[[ -3.1  -6.5]
 [  3.0   0.1]
 [ 13.8 -23.7]
 [ 35.7  74.0]
 [  5.3  -7.7]
 [ -0.9   4.4]
 [  1.7  -1.1]
 [  3.9  -3.2]]
=>
[[  3.9   1.7  -0.9   5.3  35.7  13.8   3.0  -3.1]
 [ -3.2  -1.1   4.4  -7.7  74.0 -23.7   0.1  -6.5]]

[[ -0.4 -39.4 -39.7 -24.9 -60.6   8.6 -21.4 -63.5  33.6  14.5   2.0 -44.2
  -30.5 -70.2  36.6]
 [ 41.3   9.6 -23.7  56.6  62.7  12.1  26.0  56.6 -53.4 -34.0  51.8 -11.2
   34.2 -38.4   6.8]]
=>
[[ 41.3  -0.4]
 [  9.6 -39.4]
 [-23.7 -39.7]
 [ 56.6 -24.9]
 [ 62.7 -60.6]
 [ 12.1   8.6]
 [ 26.0 -21.4]
 [ 56.6 -63.5]
 [-53.4  33.6]
 [-34.0  14.5]
 [ 51.8   2.0]
 [-11.2 -44.2]
 [ 34.2 -30.5]
 [-38.4 -70.2]
 [  6.8  36.6]]

[[ -2.4  18.1  -7.2  -0.9  25.1]
 [ 21.4 -34.0   4.2 -15.4 -13.1]
 [ 26.8  11.7 -12.6  -6.0 -16.5]
 [ 14.3 -19.6   2.0 -10.4  -2.8]
 [  7.5  20.1  -7.1   2.0   7.3]
 [ -3.9  31.2  -8.1   5.7  24.7]
 [ 27.3 -26.8   1.2 -13.5 -21.9]
 [ 35.8 -14.5  -0.1  -6.3 -38.6]
 [-13.6  74.4 -17.3  19.6  38.8]
 [ 38.4 -46.3   6.4 -17.5 -41.1]]
=>
[[ 38.4 -13.6  35.8  27.3  -3.9   7.5  14.3  26.8  21.4  -2.4]
 [-46.3  74.4 -14.5 -26.8  31.2  20.1 -19.6  11.7 -34.0  18.1]
 [  6.4 -17.3  -0.1   1.2  -8.1  -7.1   2.0 -12.6   4.2  -7.2]
 [-17.5  19.6  -6.3 -13.5   5.7   2.0 -10.4  -6.0 -15.4  -0.9]
 [-41.1  38.8 -38.6 -21.9  24.7   7.3  -2.8 -16.5 -13.1  25.1]]

[[ -1.0   0.0  11.5  14.6   6.3  48.5]
 [  2.0   7.2  -4.5  30.3  -8.1  45.2]
 [  2.1   4.0   3.0 -56.7  -6.2  70.0]
 [ -0.4   1.6   1.8  22.9 -17.1  35.4]
 [  3.0  11.9   3.2  23.9   0.6  -2.7]
 [  0.0   6.1  10.9 -16.6  -6.3 -66.8]]
=>
[[  0.0   3.0  -0.4   2.1   2.0  -1.0]
 [  6.1  11.9   1.6   4.0   7.2   0.0]
 [ 10.9   3.2   1.8   3.0  -4.5  11.5]
 [-16.6  23.9  22.9 -56.7  30.3  14.6]
 [ -6.3   0.6 -17.1  -6.2  -8.1   6.3]
 [-66.8  -2.7  35.4  70.0  45.2  48.5]]

[[  6.1  -6.6 -11.8  14.3]
 [ -7.7 -29.5 -61.7 -22.8]
 [  2.7 -11.4 -11.0  44.2]]
=>
[[  2.7  -7.7   6.1]
 [-11.4 -29.5  -6.6]
 [-11.0 -61.7 -11.8]
 [ 44.2 -22.8  14.3]]

[[-39.9 -58.5 -58.9 -37.1  10.9  52.6  50.2]
 [  8.1  15.7 -68.6   8.6  24.5   1.2  57.9]
 [-46.9 -23.3 -23.5 -30.6  -6.8  42.7  18.9]
 [ 45.2  40.5  62.1  43.7  -4.5 -61.7 -66.6]
 [-41.8 -26.8  44.4 -48.0 -32.3  32.1 -37.4]
 [ 20.9  30.5 -64.6   6.7  35.9   2.6  56.2]
 [  6.4  41.7  -6.3  35.2  21.2 -28.3   3.9]
 [  5.5  21.2 -30.2   1.0   0.0 -13.7  12.4]]
=>
[[  5.5   6.4  20.9 -41.8  45.2 -46.9   8.1 -39.9]
 [ 21.2  41.7  30.5 -26.8  40.5 -23.3  15.7 -58.5]
 [-30.2  -6.3 -64.6  44.4  62.1 -23.5 -68.6 -58.9]
 [  1.0  35.2   6.7 -48.0  43.7 -30.6   8.6 -37.1]
 [  0.0  21.2  35.9 -32.3  -4.5  -6.8  24.5  10.9]
 [-13.7 -28.3   2.6  32.1 -61.7  42.7   1.2  52.6]
 [ 12.4   3.9  56.2 -37.4 -66.6  18.9  57.9  50.2]]

[[ 73.0 -43.4 -25.3 -33.4  -5.9]
 [ 10.5 -15.8   0.2  14.3  14.5]
 [  6.1   2.9 -13.4  -8.2 -12.0]
 [ 30.6   6.8 -23.2   7.8  16.9]]
=>
[[ 30.6   6.1  10.5  73.0]
 [  6.8   2.9 -15.8 -43.4]
 [-23.2 -13.4   0.2 -25.3]
 [  7.8  -8.2  14.3 -33.4]
 [ 16.9 -12.0  14.5  -5.9]]
